In the data rows, 500 means zero.
Here are some points, each followed by its number:
"548 525 535 558 568 598 591 543 500 451 430 454 489 519 534 518" 0
"583 584 608 617 599 585 548 510 459 318 413 418 446 467 502 518" 1
"494 516 510 543 558 566 545 510 461 435 444 459 483 508 519 530" 2
"568 558 550 558 577 603 610 600 574 548 531 544 558 555 540 506" 3
"373 366 372 397 476 542 622 637 644 628 639 655 630 621 562 462" 4
"365 316 306 361 428 539 600 651 659 665 665 673 677 660 591 492" 5
"360 330 324 372 458 542 613 647 666 660 667 682 690 672 606 502" 6
"383 345 352 402 492 562 618 660 650 644 639 646 651 641 575 489" 7
"465 453 479 528 590 642 652 664 648 622 615 617 627 613 566 532" 8
"517 529 548 553 572 563 548 538 531 514 497 545 478 476 480 487" 9
"563 577 575 558 548 520 480 475 439 427 420 422 415 440 447 456" 10
"540 539 519 487 487 479 476 455 451 433 415 404 410 425 418 438" 11
"423 410 382 376 389 410 460 496 514 529 535 521 516 495 461 451" 12
"373 332 307 299 333 358 419 464 491 519 516 515 502 481 451 407" 13
"314 269 256 280 318 367 429 452 461 478 510 504 521 514 483 420" 14
"335 298 291 311 340 385 409 425 443 432 461 467 474 464 453 389" 15
"358 350 322 314 353 385 398 412 411 417 415 440 453 458 428 401" 16
"389 369 367 348 348 352 344 367 379 402 405 413 403 421 415 388" 17
"412 396 387 384 391 401 404 414 408 402 402 414 418 441 446 433" 18
"486 511 503 488 493 463 448 422 405 401 407 416 425 447 474 499" 19
"251 418 418 408 403 405 406 413 409 397 403 395 420 444 455 441" 20
"450 423 423 418 439 445 447 466 473 462 451 461 493 514 508 494" 21
"462 471 432 436 444 459 468 471 477 487 505 494 524 533 524 499" 22
"416 395 381 397 517 448 484 499 503 506 511 506 538 561 526 504" 23
"374 351 343 355 398 441 494 502 518 514 511 547 563 579 562 495" 24
"335 302 285 297 353 417 485 513 512 527 531 545 571 571 543 488" 25
"388 373 360 350 398 446 478 498 475 454 460 482 509 538 518 479" 26
"488 473 453 419 386 368 347 355 361 362 375 377 380 399 411 434" 27
"525 542 535 510 488 428 377 358 323 342 338 359 378 403 433 446" 28
"547 518 514 466 439 401 371 371 365 375 371 368 367 368 376 394" 29
Which two points above are nearest to each new point by angle? Their numbers follow each, nearest first.
"481 468 448 409 365 367 400 428 459 488 495 483 447 432 430 439" 17 18
"456 478 495 538 560 559 543 544 525 530 545 548 574 597 608 614" 8 7
"591 622 618 621 623 598 586 565 564 539 549 550 565 581 591 596" 3 9
"639 678 699 663 596 534 474 430 435 418 420 385 382 389 390 442" 10 1
"550 575 575 572 569 577 576 575 574 572 557 553 543 550 528 511" 3 8
"579 610 607 630 610 609 606 584 561 562 562 569 580 586 599 603" 3 8
"479 486 437 559 602 613 628 614 596 568 577 585 605 612 628 595" 8 3
"594 606 633 619 584 531 504 474 489 486 490 488 489 503 524 568" 1 0
"547 560 565 568 590 594 566 557 560 559 557 547 542 539 524 512" 3 9
"566 612 624 603 536 469 426 396 399 400 394 386 361 363 413 477" 10 28
"572 548 517 492 496 518 529 552 548 546 534 532 514 513 508 515" 3 8
"572 588 585 592 584 562 546 526 521 502 503 479 463 473 475 467" 9 1
"564 542 495 480 485 519 554 561 564 536 525 513 511 500 500 503" 3 8
"589 591 643 610 611 631 622 603 598 582 582 573 582 582 592 602" 3 8
"469 466 447 431 408 391 362 346 358 363 375 371 391 369 399 426" 27 29
"646 680 694 671 601 533 454 427 405 394 388 364 357 361 406 455" 10 1
"551 581 611 597 575 543 522 527 529 548 556 557 541 535 546 564" 3 9
"503 490 513 521 546 536 541 547 547 548 555 555 548 549 540 534" 8 3
"577 594 624 615 641 615 592 550 541 523 532 517 536 557 588 610" 3 0
"545 566 605 623 619 607 578 559 539 541 537 550 564 587 609 611" 3 8
"439 477 499 509 506 499 476 455 427 306 423 431 440 484 488 516" 19 28
"625 627 616 576 512 462 454 438 433 430 429 410 412 402 432 469" 10 11
"547 554 554 540 380 559 554 529 514 500 507 501 514 509 500 488" 3 0
"629 638 636 626 603 592 582 594 641 652 658 655 640 617 643 670" 3 8
"462 461 461 436 397 383 365 352 371 394 407 396 371 371 384 421" 27 29
"507 496 503 566 623 648 666 667 644 623 609 648 652 674 657 605" 8 3
"579 578 595 604 622 618 596 600 601 598 588 583 599 610 612 594" 3 8
